In the data rows, 128 means zero.
Here are some points:
[172, 169, 87, 160, 166, 152, 150, 126, 132, 118, 101, 128, 69, 78,
 79, 128, 113, 170, 191, 170, 88, 174, 165, 105]
[145, 144, 87, 143, 151, 129, 133, 168, 132, 138, 154, 170, 127, 131,
 129, 128, 96, 84, 127, 129, 123, 174, 135, 78]
[83, 89, 122, 92, 94, 73, 70, 168, 78, 80, 84, 93, 129, 129,
 147, 170, 124, 112, 139, 129, 164, 128, 140, 123]
[161, 158, 87, 155, 149, 184, 186, 126, 175, 180, 184, 93, 142, 149,
 116, 128, 144, 130, 97, 129, 123, 89, 67, 159]
[158, 165, 163, 142, 159, 147, 180, 168, 158, 191, 177, 93, 114, 146,
 121, 92, 121, 115, 136, 170, 123, 128, 161, 45]
[165, 156, 87, 157, 155, 167, 174, 91, 163, 168, 161, 170, 136, 125,
 113, 128, 138, 142, 128, 170, 123, 128, 97, 134]
[130, 127, 163, 135, 133, 139, 136, 91, 142, 140, 155, 170, 156, 151,
 138, 128, 93, 66, 64, 94, 88, 128, 183, 150]
[112, 104, 163, 112, 114, 114, 116, 91, 121, 134, 145, 93, 172, 172,
 164, 92, 152, 125, 106, 94, 164, 128, 113, 149]
[136, 130, 87, 144, 133, 166, 158, 168, 162, 146, 148, 170, 162, 136,
 128, 92, 131, 100, 64, 94, 164, 128, 146, 223]
[125, 126, 122, 132, 135, 124, 126, 168, 141, 142, 141, 128, 147, 139,
 146, 170, 112, 105, 125, 170, 88, 89, 161, 151]
[162, 163, 122, 156, 150, 145, 133, 168, 130, 104, 88, 128, 70, 55,
 65, 92, 107, 175, 175, 170, 123, 128, 158, 128]
[165, 167, 163, 179, 179, 162, 151, 91, 163, 159, 154, 93, 133, 109,
 124, 128, 101, 127, 151, 170, 123, 128, 142, 114]
[161, 166, 163, 169, 173, 151, 143, 168, 143, 133, 127, 128, 114, 93,
 110, 92, 100, 128, 161, 94, 164, 89, 146, 126]
[149, 152, 163, 150, 150, 148, 152, 168, 161, 170, 173, 170, 151, 146,
 139, 128, 129, 115, 124, 94, 164, 174, 126, 109]
[111, 111, 87, 109, 111, 116, 120, 91, 117, 131, 137, 93, 152, 162,
 166, 128, 151, 113, 109, 94, 88, 128, 118, 127]
[132, 127, 122, 127, 132, 130, 135, 168, 138, 136, 142, 170, 145, 147,
 142, 92, 133, 123, 119, 129, 164, 128, 129, 106]
[93, 95, 122, 97, 96, 99, 101, 168, 107, 114, 113, 128, 143, 161,
 166, 92, 169, 139, 121, 170, 164, 128, 122, 121]
[163, 162, 122, 155, 143, 159, 145, 91, 131, 108, 107, 128, 81, 70,
 68, 170, 118, 168, 163, 170, 88, 128, 124, 167]
[93, 87, 163, 103, 98, 92, 84, 91, 109, 103, 112, 128, 152, 145,
 168, 128, 142, 115, 111, 170, 88, 128, 104, 166]
[163, 161, 122, 164, 149, 159, 148, 168, 137, 120, 115, 128, 89, 61,
 78, 170, 108, 152, 172, 94, 88, 174, 140, 161]
[166, 170, 163, 162, 162, 160, 174, 126, 169, 169, 164, 93, 123, 128,
 120, 92, 116, 135, 145, 94, 88, 128, 147, 95]
[110, 114, 122, 128, 135, 110, 105, 91, 126, 130, 128, 93, 162, 145,
 159, 170, 109, 98, 130, 170, 88, 174, 131, 136]
Here are 10 more points, each followed by its number:
[88, 91, 87, 92, 88, 102, 99, 91, 94, 102, 117, 93, 149, 154,
 159, 128, 171, 149, 110, 94, 88, 128, 87, 166] 0
[160, 168, 122, 181, 170, 163, 141, 126, 162, 141, 137, 93, 144, 116,
 116, 128, 94, 126, 154, 94, 164, 89, 120, 158] 1
[79, 80, 87, 80, 74, 82, 86, 168, 72, 83, 82, 170, 118, 139,
 145, 128, 172, 156, 126, 94, 164, 89, 114, 136] 2
[157, 157, 122, 162, 162, 165, 153, 91, 173, 156, 158, 128, 168, 149,
 144, 128, 115, 124, 117, 170, 164, 174, 114, 161] 3
[164, 163, 163, 160, 161, 172, 170, 91, 169, 172, 175, 128, 136, 120,
 114, 170, 127, 137, 133, 170, 88, 128, 122, 133] 4
[115, 117, 163, 119, 121, 110, 111, 126, 130, 143, 147, 170, 179, 174,
 174, 92, 133, 95, 106, 129, 88, 174, 147, 152] 5
[145, 140, 87, 138, 132, 145, 142, 126, 127, 109, 101, 128, 80, 65,
 55, 128, 108, 149, 161, 94, 123, 128, 103, 183] 6
[161, 168, 163, 155, 156, 177, 181, 168, 175, 177, 194, 93, 156, 147,
 123, 92, 139, 115, 108, 129, 164, 128, 115, 129] 7
[72, 74, 87, 86, 75, 85, 66, 91, 83, 65, 75, 170, 148, 144,
 161, 92, 153, 125, 114, 94, 123, 128, 90, 170] 8
[95, 97, 87, 86, 93, 95, 110, 91, 82, 99, 87, 93, 101, 133,
 126, 92, 173, 165, 129, 129, 164, 128, 138, 99] 9
Which two of these numbered points are nearest to each point below, looking only along the 5 directions in which the first points spread most? Their numbers follow each, nearest first.
[84, 88, 87, 72, 87, 69, 89, 168, 79, 98, 103, 170, 121, 156,
 152, 128, 156, 146, 135, 94, 164, 128, 133, 75] > 2 9
[167, 169, 163, 172, 169, 170, 157, 126, 173, 172, 164, 93, 145, 125,
 121, 92, 125, 121, 144, 170, 88, 174, 139, 125] > 4 3
[100, 103, 122, 96, 105, 102, 109, 126, 105, 117, 116, 93, 121, 149,
 146, 128, 160, 144, 125, 129, 123, 89, 137, 94] > 9 0
[164, 160, 122, 168, 170, 153, 148, 91, 145, 137, 123, 93, 100, 88,
 98, 92, 115, 142, 169, 170, 88, 174, 144, 105] > 4 1
[119, 121, 163, 134, 132, 113, 117, 126, 133, 137, 146, 128, 181, 159,
 174, 128, 91, 42, 88, 170, 123, 128, 197, 145] > 5 3
[166, 164, 87, 150, 159, 153, 168, 126, 151, 149, 142, 170, 74, 93,
 77, 92, 111, 153, 163, 94, 123, 128, 122, 101] > 1 6
[120, 127, 163, 140, 129, 121, 101, 126, 129, 119, 128, 170, 182, 147,
 159, 128, 86, 66, 94, 129, 123, 128, 168, 152] > 5 3
[77, 79, 87, 83, 77, 89, 88, 168, 85, 83, 98, 170, 145, 155,
 158, 170, 168, 152, 106, 129, 123, 128, 96, 150] > 8 2
[78, 77, 163, 56, 65, 76, 95, 91, 77, 88, 101, 170, 98, 147,
 140, 92, 189, 178, 123, 170, 88, 128, 106, 87] > 9 0
[133, 125, 163, 118, 125, 129, 138, 168, 125, 135, 125, 93, 85, 106,
 85, 92, 79, 104, 136, 129, 88, 128, 71, 112] > 1 3
[93, 90, 122, 95, 91, 86, 82, 126, 80, 79, 82, 170, 126, 127,
 150, 92, 158, 135, 130, 129, 164, 174, 125, 126] > 2 9
[75, 80, 163, 86, 93, 60, 53, 126, 72, 69, 72, 170, 138, 130,
 164, 128, 124, 107, 146, 94, 164, 174, 146, 115] > 2 8
[158, 161, 87, 166, 171, 156, 161, 126, 176, 178, 178, 128, 148, 130,
 128, 170, 72, 61, 116, 94, 88, 89, 154, 101] > 4 3
[118, 118, 163, 131, 125, 109, 96, 126, 117, 120, 117, 93, 170, 145,
 159, 128, 100, 78, 127, 129, 164, 128, 140, 132] > 5 9
[77, 77, 87, 71, 76, 75, 91, 168, 80, 80, 94, 170, 111, 145,
 148, 170, 167, 142, 127, 170, 123, 89, 136, 106] > 2 9
[91, 80, 87, 82, 75, 111, 108, 91, 97, 101, 110, 93, 151, 161,
 156, 170, 204, 183, 94, 94, 88, 174, 74, 148] > 0 8
[80, 81, 163, 71, 83, 65, 73, 168, 78, 80, 82, 128, 115, 138,
 158, 170, 148, 136, 133, 129, 164, 89, 147, 91] > 2 9
[101, 104, 163, 101, 108, 86, 100, 91, 98, 111, 122, 93, 140, 146,
 158, 128, 160, 125, 131, 170, 164, 128, 125, 94] > 9 0
[117, 112, 163, 116, 108, 138, 128, 168, 136, 139, 156, 93, 173, 162,
 151, 170, 139, 107, 64, 170, 123, 174, 137, 184] > 5 0
[73, 68, 163, 77, 74, 76, 73, 91, 66, 66, 84, 93, 139, 137,
 158, 128, 161, 149, 111, 94, 164, 128, 109, 155] > 8 2
[121, 117, 163, 110, 98, 154, 147, 126, 140, 142, 147, 128, 139, 139,
 112, 170, 134, 120, 55, 170, 164, 89, 60, 131] > 3 0
[161, 164, 163, 152, 152, 170, 179, 126, 168, 186, 181, 170, 134, 146,
 128, 92, 148, 169, 120, 170, 164, 174, 103, 113] > 7 1
[113, 120, 87, 149, 135, 130, 92, 126, 139, 114, 127, 93, 190, 128,
 157, 170, 59, 23, 82, 170, 164, 128, 131, 175] > 5 0
[162, 162, 87, 172, 163, 147, 128, 126, 126, 110, 86, 93, 81, 55,
 78, 170, 90, 133, 183, 94, 88, 89, 153, 158] > 6 1
[90, 93, 163, 107, 95, 110, 89, 91, 103, 101, 108, 128, 167, 152,
 169, 92, 157, 126, 95, 129, 88, 174, 86, 183] > 0 8
[81, 88, 122, 86, 90, 67, 81, 91, 77, 83, 93, 170, 124, 142,
 161, 170, 140, 125, 145, 94, 123, 174, 146, 95] > 8 9
[140, 132, 122, 130, 133, 151, 153, 91, 145, 155, 151, 128, 150, 158,
 141, 170, 143, 145, 103, 129, 88, 128, 100, 130] > 3 4
